Read these off the matrix that follows. Indices start at 0.
1) Report the entry at row 0, column 0.
2) Report the entry in row 1 and column 0.
3) Report the entry just left of the smallest entry.
4) Report the entry in row 0 and column 1.
5) Report the entry in the top-right corner.
6) Report the entry just right of the largest entry.
7) Report the entry directly below the largest entry.
8) Report the entry directly above the largest entry.
[[118, 124, 123, 122, 124, 118, 121, 126, 137, 135, 130, 133, 127, 141, 150, 124],
[112, 131, 134, 126, 135, 113, 119, 128, 135, 130, 119, 115, 130, 130, 125, 140],
[121, 128, 125, 130, 78, 113, 96, 94, 163, 117, 118, 101, 100, 143, 151, 156],
[145, 127, 125, 116, 131, 126, 121, 128, 124, 132, 136, 135, 124, 131, 135, 144],
[124, 132, 123, 129, 148, 142, 113, 133, 130, 123, 121, 126, 118, 127, 115, 141],
[143, 135, 130, 121, 138, 116, 135, 109, 115, 124, 146, 148, 129, 122, 133, 125],
[186, 99, 64, 181, 133, 179, 135, 184, 167, 150, 121, 97, 91, 137, 54, 113],
[138, 116, 121, 129, 127, 128, 144, 131, 129, 111, 121, 127, 121, 157, 118, 134],
[125, 129, 126, 128, 125, 114, 137, 141, 117, 152, 143, 161, 117, 133, 130, 139]]
1) 118
2) 112
3) 137
4) 124
5) 124
6) 99
7) 138
8) 143
